Which row each row swaps with, under one turn or mirror:
The rows were stretched afterwards, more along some directions than others.
Z_494: [-0.13  2.69 -0.01  0.88  0.08  2.02 -0.14 -0.83 -0.12 -1.23 -0.97 -0.43
  0.53 -1.85 -0.91 -0.36]
Z_23: [-0.42  2.40 -0.05  0.47  0.51  1.39 -0.34 -0.14  0.48 -1.88 -1.26  0.45
  1.01 -2.59 -1.17 -1.45]
Z_749: [-0.47  2.66 -0.06 -0.28  1.00  1.61  0.02  0.04  0.93 -1.36 -1.30  0.57
  1.09 -1.65 -0.84 -0.54]
Z_50: [ 0.70 -0.08  0.46  0.69 -0.45  0.92 -0.42  0.68 -0.47 -1.21  2.22  2.54
  0.98  0.92  1.14 -0.79]
Z_652: [ 1.25 -2.13  0.08  0.80  0.45  0.13  1.36 -1.66 -1.66 -1.19  0.76  0.16
 -0.29  0.08  1.55  0.75]
Z_79: [ 1.67 -1.62 -0.74  1.56 -0.97 -0.34  0.30  0.85 -0.62 -0.15  1.80  0.20
  0.57 -0.51 -2.31 -0.50]
Z_740: [ 1.12 -2.67  0.00  1.91 -1.87  2.26  1.31 -1.96 -3.88  0.16  1.46 -2.24
 -1.85  1.67  0.73  0.63]
Z_670: [ 1.22  0.75  0.88  1.85 -0.49  0.85 -1.32  0.84 -1.57 -1.95  3.03  1.82
  1.28  0.33 -0.49 -1.31]
Z_472: [-2.86  0.79 -2.22 -1.08 -0.50 -2.62  0.23  0.07  1.53  3.15 -2.94 -0.27
 -0.96 -0.79  0.96  0.52]
Z_931: [ 2.45 -2.95 -0.26  2.09 -2.23  3.40  1.84 -2.19 -3.51 -0.23  1.60 -1.42
 -1.64  0.07  1.07 -0.90]
Z_68: [ 0.29  0.26  0.04 -0.13 -1.21  0.05  0.80 -1.02  2.00 -0.10 -3.01 -1.06
 -1.02 -1.70 -0.83 -2.99]
Z_656: [ 0.26  1.32  0.48 -2.72  0.36 -0.63  0.43  0.99  2.84  1.94 -2.41  0.03
 -0.93  0.40  0.68  4.03]
Z_635: [-0.36  2.58 -0.44 -0.30  0.72  1.27  0.69 -0.27  0.98 -1.61 -1.80  0.61
  0.28 -2.41 -0.74 -1.34]
Z_169: [ 0.59 -2.48  0.75  0.79  0.60 -0.50  1.25 -1.42 -0.94 -1.21  0.17  0.70
 -0.33 -0.62  1.65  0.42]
Z_390: [ 0.53  0.57  0.76  1.08 -0.60  0.70 -1.09  0.79 -1.54 -1.10  2.95  1.88
  1.08  1.13  0.61 -0.28]
Z_281: [ 0.31 -2.52  0.29  0.75  0.52 -0.32  1.29 -1.49 -1.26 -0.97  0.44  0.68
 -0.34  0.13  1.85  1.10]
Z_126: [ 0.59  0.35  0.21  0.20 -1.53  0.14  0.38 -1.24  1.65 -0.39 -1.84 -1.10
 -1.21 -0.77 -1.17 -2.60]
Z_162: [-3.19  0.40 -2.11 -0.32 -1.09 -2.43 -0.03  1.09  2.56  3.00 -3.53 -0.91
 -0.33 -0.33  0.29  0.31]
Z_97: [-2.45 -0.10 -1.82 -0.64 -0.82 -2.79  2.26  0.13  2.50  2.92 -4.10  0.98
 -1.79 -1.56  1.85  0.07]
Z_987: [ 1.49 -3.11 -0.52  1.55 -2.02  2.83  1.69 -1.58 -2.58  0.33  0.57 -1.54
 -1.29  0.75  1.39  0.10]
Z_33: [ 0.74  0.33  0.94  1.27 -0.46  1.62 -0.68  0.42 -2.07 -1.05  3.39  1.47
  1.31  1.28  0.72 -0.02]
Z_998: [ 0.55  0.81  0.50 -2.58  0.40 -0.54  1.07  1.20  3.01  1.82 -2.40  0.09
 -1.21  0.22  0.92  3.85]
Z_962: [ 0.85 -1.82  0.51  0.97  0.55 -0.47  0.90 -1.74 -1.71 -1.90  0.46  0.46
 -0.09 -0.46  0.85 -0.18]
Z_341: [-0.05  0.75  0.46 -2.88  0.61 -0.44  0.65  0.91  3.25  2.41 -2.48 -0.01
 -1.27  0.99  1.33  4.43]
Z_141: [-0.32  0.10  0.65 -0.08 -1.00  0.68  0.50 -1.77  1.14 -0.37 -1.73 -0.82
 -1.66 -0.44 -1.10 -1.92]
Z_188: [ 1.25 -2.69 -0.14  1.87 -2.05  2.84  0.83 -1.95 -3.76  0.68  2.15 -2.07
 -0.91  2.25  0.63  1.06]
Z_210: [ 0.11  0.45  0.58 -2.87  0.27 -0.27  0.65  1.29  2.55  2.66 -2.24  0.15
 -1.41  1.11  1.62  4.79]
Z_949: [ 1.74 -1.56 -1.09  0.70 -0.93 -0.37 -1.05  1.05 -1.32  0.66  2.66  0.29
  1.35 -0.05 -1.67 -0.11]
Z_853: [ 0.69 -2.36  0.20  0.57  0.25 -0.22  0.89 -1.25 -1.48 -0.70  0.67  0.85
 -0.15  0.31  2.07  1.25]
Z_485: [ 1.51 -2.56 -1.30  1.77 -1.25 -0.36  0.65  0.07 -0.23 -0.43  1.11  0.25
  0.26 -1.11 -1.45 -0.51]
Z_908: [ 1.29 -2.96 -0.73  1.52 -2.12  3.25  1.44 -1.98 -2.70  0.93  0.89 -1.93
 -1.50  1.26  1.31  1.02]
Z_648: [-0.40  2.52  0.24  0.34  0.80  1.46  0.16 -0.45  0.73 -2.22 -1.31  0.54
  1.17 -2.69 -1.06 -2.19]
Z_553: [ 0.05  0.55  0.74  0.36 -1.34  0.06  0.01 -1.24  1.12 -0.40 -1.76 -1.46
 -1.03 -0.32 -1.57 -1.87]
Z_546: [ 0.78  0.59  0.73  1.57 -0.33  0.96 -0.88  0.29 -1.84 -1.19  2.97  1.57
  1.32  0.83  0.84 -0.71]
Z_871: [-2.46  0.08 -2.48 -0.21 -1.73 -1.95  1.79  0.40  2.92  3.43 -3.72  0.02
 -0.96 -0.87  1.66  0.95]
Z_561: [ 1.29 -1.81 -1.39  1.79 -1.79 -0.07  0.55  0.67  0.16  0.29  1.06  0.33
  1.35 -0.70 -1.35 -0.51]
Z_332: [ 0.38  0.45  0.58 -2.69  0.65 -0.23  1.38  0.88  2.25  1.74 -1.91 -0.05
 -1.35  0.86  1.07  4.44]
Z_408: [ 0.44 -0.48  0.68 -0.07 -0.81  0.03  0.52 -0.70  1.80 -0.85 -2.46 -0.92
 -1.36 -1.51 -1.36 -2.85]
Z_167: [-2.78 -0.64 -2.33 -0.16 -0.73 -2.33  2.25  0.09  2.03  2.84 -3.82  0.28
 -2.01 -1.35  1.94  0.13]
Z_713: [-1.11  2.32 -0.48  0.27  0.56  1.20  0.31 -0.04  0.62 -1.22 -1.85  0.76
  0.13 -1.75 -0.17 -0.78]
Z_950: [ 1.54 -2.38 -0.76  1.57 -1.01  0.26  1.01  0.23 -1.46  0.34  1.71  0.62
  0.48 -0.40 -1.22  0.47]
Z_34: [-2.15 -0.26 -2.25 -1.07 -1.44 -2.30  1.77  0.74  3.35  3.86 -3.77  0.11
 -2.32 -0.48  2.05  2.05]
Z_348: [ 0.78 -0.25  1.02  1.71 -0.53  1.14 -1.24  0.28 -2.09 -1.02  3.56  1.58
  1.02  0.94  0.51 -0.28]
Z_738: [ 1.45 -1.13 -1.43  2.02 -1.77 -0.72 -0.67  1.29 -1.13 -0.09  1.69 -0.93
  1.61 -0.26 -2.28 -1.50]

Z_408 is swapped with Z_740
Z_998 is swapped with Z_281
Z_561 is swapped with Z_871
Z_341 is swapped with Z_652
Z_97 is swapped with Z_950
Z_472 is swapped with Z_949
Z_141 is swapped with Z_931

